0: [4 3 4 3 2 7 5 5 3 3 4 6 4 7 8 2 2 2 4 2 5 5 5 6 2 4 3 2 6 3]
1: [6 6 4 5 6 6 2 4 5 8 2 4 5 4 3 4 3 5 3 3 7 6 3 1 4 6 8 5 5 3]
2: [6 6 4 7 3 5 2 4 3 3 6 5 5 5 7 2 4 5 5 3 6 6 7 6 5 5 4 3 6 4]
3: [2 6 6 5 5 5 6 4 6 5 6 6 4 7 5 3 3 7 6 0 7 8 4 2 3 5 3 4 5 3]
4: [3 4 6 5 6 4 3 4 4 5 2 6 4 6 5 4 6 5 4 7 8 5 4 4 3 6 6 7 5 6]
5: [4 5 6 4 5 6 3 5 5 9 5 3 3 4 5 7 2 6 6 3 3 4 5 2 5 4 7 8 6 6]
6: [5 7 4 4 3 1 5 4 5 2 3 5 5 4 3 3 2 4 4 6 6 8 3 4 4 3 5 5 6 4]
7: [6 3 6 3 5 5 4 1 5 2 8 5 3 1 4 4 0 7 7 3 5 6 6 5 3 2 3 4 3 5]
8: [4 6 3 4 5 5 6 0 5 6 4 6 6 5 6 4 7 5 4 4 3 3 6 6 5 6 6 0 2 5]
9: [5 3 7 5 8 4 7 6 4 5 2 7 5 7 5 3 5 4 6 5 6 4 3 3 3 6 5 5 5 7]
10: [6 5 5 5 4 5 6 4 5 3 4 3 3 3 3 5 6 4 4 6 5 3 5 5 6 3 4 4 4 3]
11: [7 2 6 6 5 5 7 7 1 8 3 8 5 2 5 4 6 6 4 6 9 4 4 0 2 4 6 6 2 6]
12: [8 4 3 5 7 6 1 5 3 4 3 3 4 3 4 0 4 2 4 6 5 5 6 6 5 5 5 4 4 5]
13: [2 6 4 6 4 5 5 4 4 6 4 7 7 5 2 6 4 5 2 1 4 6 4 3 4 5 7 6 5 3]
14: [3 6 5 4 2 7 5 4 7 3 3 4 3 5 7 5 0 6 7 4 5 7 3 4 6 2 3 4 4 2]
15: [5 5 7 4 3 2 6 7 4 4 6 0 4 2 4 5 7 6 6 6 4 2 3 4 6 3 3 6 1 5]
16: [6 3 4 5 4 4 4 5 4 3 9 3 3 7 9 4 4 3 6 4 2 4 6 6 5 5 2 4 5 5]
17: [5 5 1 4 5 3 4 6 2 6 7 5 5 6 5 5 8 4 2 5 2 4 7 8 3 4 4 1 3 2]
18: [2 4 3 6 6 4 5 3 3 6 5 6 7 5 3 7 7 3 3 1 2 5 4 3 3 5 6 4 4 1]
19: [2 5 7 6 7 9 2 6 5 8 6 6 3 4 6 8 2 9 7 3 4 5 8 4 5 6 6 5 3 2]
20: [3 7 8 4 5 2 4 5 6 5 5 3 7 3 5 5 3 6 6 5 7 3 3 7 6 6 6 7 6 4]
21: [5 5 4 5 3 5 6 3 3 1 8 4 3 7 6 4 5 5 2 6 4 3 5 4 5 5 2 1 6 5]
22: [5 6 4 8 2 4 5 4 4 4 7 6 3 6 6 4 4 5 4 5 7 6 5 7 3 3 4 4 9 5]
23: [5 5 1 5 3 5 5 4 2 6 9 6 5 6 6 4 7 7 1 5 3 6 5 7 2 5 6 3 3 2]
24: [3 3 3 2 2 4 4 4 0 3 4 1 4 4 5 2 1 3 4 5 6 4 5 6 3 2 5 2 7 5]
25: [3 1 5 4 6 3 5 6 4 6 5 3 3 3 3 3 5 1 4 3 5 4 4 5 6 3 4 7 6 5]
26: [0 5 4 5 2 3 3 3 6 2 8 3 4 4 2 5 4 8 3 5 3 4 4 5 8 2 6 5 5 4]
27: [6 5 6 7 4 3 8 2 4 3 4 1 6 2 5 7 6 6 2 6 3 3 5 4 4 3 7 4 5 5]
28: [3 5 0 4 6 8 2 4 7 9 6 3 3 4 4 5 0 3 3 3 7 3 4 3 5 5 5 7 7 4]
29: [3 4 2 4 6 3 5 0 6 6 5 4 6 4 6 5 6 6 5 6 2 3 5 5 6 7 5 0 2 4]
30: [4 5 3 2 6 1 6 5 5 4 5 2 5 2 3 5 5 6 2 7 6 3 6 6 5 5 7 6 4 5]
31: [6 4 4 3 6 7 5 3 4 5 3 5 4 4 3 4 6 4 5 4 4 3 1 1 3 3 2 7 5 4]
32: [1 5 3 5 6 5 4 4 3 7 6 5 4 5 3 5 5 3 3 3 3 5 4 4 2 3 6 5 5 3]
33: [5 3 4 4 5 6 5 4 5 5 2 7 4 3 4 4 5 4 5 4 4 4 2 3 4 4 2 6 4 5]
34: [3 4 5 3 5 5 4 4 5 4 2 5 5 0 7 3 3 5 8 4 6 5 6 7 2 4 7 2 5 8]
35: [6 5 4 3 5 7 5 3 5 8 3 6 5 5 6 7 4 5 5 2 3 5 3 2 6 4 3 5 5 3]
36: [9 0 5 5 5 4 3 4 5 3 0 6 2 5 3 1 0 5 6 5 3 4 3 5 5 5 2 7 4 9]
37: [5 3 4 3 5 4 5 6 5 4 5 7 6 5 5 7 6 6 5 5 3 4 4 3 5 5 5 5 4 6]
38: [3 3 5 7 4 4 8 9 6 5 5 5 4 7 5 6 5 4 3 5 5 5 4 3 7 6 2 4 3 3]
39: [5 4 7 5 3 4 5 4 5 3 6 5 4 4 4 5 7 6 5 5 1 3 6 2 2 2 4 6 4 5]
40: [3 4 6 4 7 7 4 6 5 9 3 5 1 1 5 5 3 4 4 1 4 4 4 2 6 6 7 7 7 5]
41: [7 3 4 5 6 3 5 6 2 4 2 3 5 6 5 1 5 3 4 5 3 2 3 4 5 4 4 2 6 7]
42: [5 2 2 1 4 5 4 2 5 2 4 2 3 5 4 3 3 5 4 4 2 5 5 4 1 5 5 5 6 4]
43: [4 5 3 8 5 3 4 4 2 4 7 6 5 3 5 2 6 6 5 6 3 4 7 5 4 5 6 3 4 5]
44: [7 7 5 0 6 5 6 8 4 5 2 2 5 6 7 6 4 3 6 7 3 4 3 5 5 5 3 7 6 7]
45: [4 7 2 4 5 7 1 4 7 8 6 4 3 4 3 4 0 4 3 3 6 3 4 4 4 4 4 7 7 3]
46: [3 4 1 5 5 5 6 2 4 7 5 7 5 4 3 2 6 5 4 0 2 6 4 6 2 5 6 6 4 1]
47: [2 2 6 6 7 6 2 4 5 4 6 6 5 5 3 5 0 5 3 1 7 6 6 5 6 7 5 5 6 2]
48: [1 4 7 8 3 9 5 7 2 8 5 5 3 6 6 6 3 6 5 3 4 3 4 0 5 5 6 6 6 5]
49: [5 3 1 4 4 5 8 3 2 7 3 4 4 5 4 4 5 1 4 3 3 5 4 0 4 2 2 5 5 2]
50: [5 3 4 5 7 6 7 3 4 4 6 4 2 3 6 4 6 4 5 6 4 5 9 7 3 2 3 6 7 5]
51: [5 3 6 6 7 3 4 4 5 5 5 5 5 2 1 1 3 2 6 3 4 2 1 5 5 4 5 4 4 7]
52: [6 1 3 6 4 5 4 5 5 6 4 9 4 7 4 4 6 5 3 4 1 4 2 5 5 4 2 5 3 6]
53: [5 3 4 5 4 4 4 4 4 4 6 5 4 6 6 5 4 6 4 5 8 7 7 8 5 4 3 3 7 4]
54: [5 4 5 6 4 2 3 5 3 3 4 6 7 4 3 8 5 7 6 5 4 5 2 3 3 6 6 5 3 6]
55: [1 6 3 3 7 4 2 4 6 4 6 3 5 3 6 4 4 6 4 6 4 2 6 6 4 6 6 3 6 4]
56: [3 5 3 6 3 4 7 4 6 2 8 3 4 9 3 7 4 5 6 5 5 4 3 6 5 2 0 8 5 4]
57: [3 4 6 5 7 5 4 4 3 2 6 8 7 3 6 7 5 7 3 7 3 5 6 6 4 9 6 0 2 4]
58: [4 5 3 2 3 6 3 6 3 4 3 5 5 6 5 4 7 5 3 5 5 5 6 5 6 6 5 2 3 4]
59: [2 5 4 4 5 1 5 2 3 3 1 4 9 1 6 4 5 4 4 7 4 6 4 6 4 4 5 4 4 4]
60: [4 8 5 4 5 4 1 7 6 5 3 4 3 5 6 5 5 3 6 6 2 6 3 6 6 8 6 3 6 6]
61: [4 6 5 2 0 3 5 2 5 2 5 2 7 5 6 7 5 4 6 6 6 3 6 4 8 4 4 2 4 5]
62: [5 5 3 6 4 2 7 5 2 2 6 4 4 9 5 3 5 4 4 5 4 7 7 4 4 5 3 4 7 4]

[5 2 6 3 6 9 3 6 4 0 5 3 2 4 5 6 5 4 4 7 6 0 7 6 5 6 3 6 2 6] 10 58 37
[1 4 6 5 3 0 3 4 7 1 6 2 1 3 4 6 5 6 3 4 4 5 4 6 7 2 4 5 5 3] 26 10 15
[8 5 6 3 5 4 2 4 5 3 4 0 2 3 5 5 5 4 5 9 6 3 6 7 5 6 2 7 2 5] 10 15 12
[4 4 3 6 7 4 3 3 5 5 4 7 7 6 5 7 8 4 3 3 4 5 3 2 4 5 4 1 5 8] 37 18 54
[4 2 5 5 5 5 3 4 3 5 6 4 4 4 2 4 6 1 2 3 4 3 5 4 7 4 3 8 5 3] 25 10 32
[7 5 1 6 4 3 6 5 3 5 4 6 4 6 3 3 7 4 2 6 3 4 5 5 4 5 1 2 4 3] 17 62 10
[4 7 4 3 4 5 3 5 5 5 2 6 4 6 5 6 6 4 2 4 5 6 6 4 4 6 6 3 5 4] 58 13 4
[5 6 4 3 4 5 5 5 3 4 1 7 4 6 6 6 4 4 3 5 6 4 4 6 6 6 6 3 4 3] 58 10 37
[8 4 4 6 8 4 4 2 4 2 5 3 1 4 5 4 6 7 6 9 6 0 5 5 5 6 7 5 3 5] 10 43 30
[5 3 7 3 3 3 6 7 2 4 4 8 5 7 5 5 9 2 4 4 3 4 4 3 4 6 2 3 3 5] 37 58 52
[8 3 3 7 6 4 4 5 5 4 6 7 4 4 4 4 6 5 4 3 3 4 3 6 5 4 4 5 4 6] 52 37 33
[8 3 3 6 4 5 5 6 4 6 6 6 4 7 4 5 6 3 3 4 3 5 3 5 5 3 3 5 4 6] 52 37 33
[1 5 5 5 5 2 4 2 5 2 8 4 3 3 2 6 5 7 2 4 4 6 6 4 7 4 5 4 5 4] 26 10 30
[5 4 5 4 6 6 4 7 3 7 3 5 4 2 7 5 3 2 5 1 5 5 5 4 6 6 6 7 6 5] 40 5 25
[5 6 4 3 6 5 3 2 4 4 4 4 6 5 5 4 7 5 3 6 2 1 5 6 4 6 6 1 4 5] 8 29 55
[8 3 3 7 5 2 4 6 4 6 6 8 4 7 5 4 6 4 5 3 2 5 5 5 5 5 3 5 4 7] 52 37 16
[1 5 9 6 2 6 5 6 2 8 5 3 3 3 5 5 3 7 4 3 4 3 5 1 4 6 8 6 5 6] 48 5 40
[6 4 3 6 6 4 4 6 3 3 6 4 4 6 4 2 3 5 4 5 4 6 7 3 2 6 3 5 6 6] 62 2 43
[2 3 3 4 6 5 5 4 5 6 7 6 2 5 3 7 5 3 4 3 4 7 4 3 5 2 5 6 4 4] 32 25 18
[5 3 6 5 4 5 7 3 7 6 4 4 6 5 4 8 1 3 5 2 2 7 6 4 5 5 5 4 5 4] 35 13 37
[5 7 6 7 3 5 3 4 7 6 2 6 5 5 5 5 5 5 7 4 2 8 4 7 6 2 7 4 5 5] 60 14 2
[5 7 8 4 3 3 5 6 5 4 5 3 6 4 7 4 5 6 7 5 8 4 4 9 6 6 5 6 5 4] 20 53 2
[5 4 3 2 3 8 4 6 3 4 3 5 3 6 7 2 3 1 5 1 5 7 6 5 4 2 3 2 6 4] 0 2 24
[4 6 7 4 0 4 6 4 6 3 5 6 8 7 7 5 6 4 6 8 5 4 5 6 5 2 3 2 4 5] 61 10 21
[5 4 5 5 6 3 2 5 2 5 5 4 6 3 2 3 2 5 2 4 7 6 2 2 5 4 5 5 5 5] 1 6 51
[5 3 2 6 4 4 6 3 2 5 4 4 3 7 3 5 4 3 5 2 3 7 5 2 3 1 0 4 5 4] 49 62 33
[6 4 5 1 3 7 4 6 1 3 3 4 4 7 6 2 2 3 5 2 5 5 6 6 6 3 1 2 6 4] 0 24 2
[4 5 5 4 3 5 4 5 5 7 0 5 3 5 6 6 6 4 3 4 5 5 3 6 4 6 5 3 5 3] 58 33 35
[3 4 6 8 3 7 3 7 5 4 5 2 5 3 3 6 4 2 3 6 7 0 4 5 7 4 4 4 3 4] 10 38 15
[4 6 5 3 1 2 7 4 5 3 4 3 8 5 7 6 5 5 6 7 5 3 6 4 5 3 3 1 4 4] 61 10 59
[4 4 5 2 6 3 6 3 2 3 5 4 5 6 6 4 8 1 5 7 4 2 3 6 6 3 3 4 1 5] 10 41 37
[6 3 5 4 4 5 3 4 3 3 5 4 3 5 3 4 5 4 5 6 6 4 4 2 5 5 4 4 1 6] 10 33 37
[4 6 6 4 0 4 8 5 6 2 4 2 7 4 7 5 6 4 7 6 4 5 6 4 5 3 3 2 1 3] 61 10 15
[5 5 5 3 6 6 5 5 6 4 4 3 4 3 6 4 2 6 5 6 8 2 5 2 5 5 4 5 4 5] 10 33 55
[3 4 4 5 6 6 4 6 5 7 2 5 8 4 5 3 5 3 2 2 3 6 4 3 3 6 7 4 4 5] 13 1 32
[5 6 3 5 4 4 4 5 4 3 8 5 2 8 6 4 5 5 2 5 3 5 6 5 5 5 3 2 7 4] 21 62 16
[5 1 6 4 4 8 4 6 4 6 7 3 5 3 4 4 6 2 3 2 6 3 6 5 3 4 4 6 4 4] 25 10 32
[4 7 4 9 5 5 2 3 6 8 4 6 5 6 2 3 3 6 4 5 7 6 3 2 4 7 5 5 3 3] 1 13 4
[8 5 4 8 6 2 4 4 4 4 2 2 5 5 5 1 6 3 4 7 6 3 4 2 6 4 4 5 6 9] 41 12 9
[0 4 5 4 3 1 2 3 6 2 9 4 3 2 1 7 5 6 2 3 4 7 4 4 6 4 4 3 5 3] 26 32 10
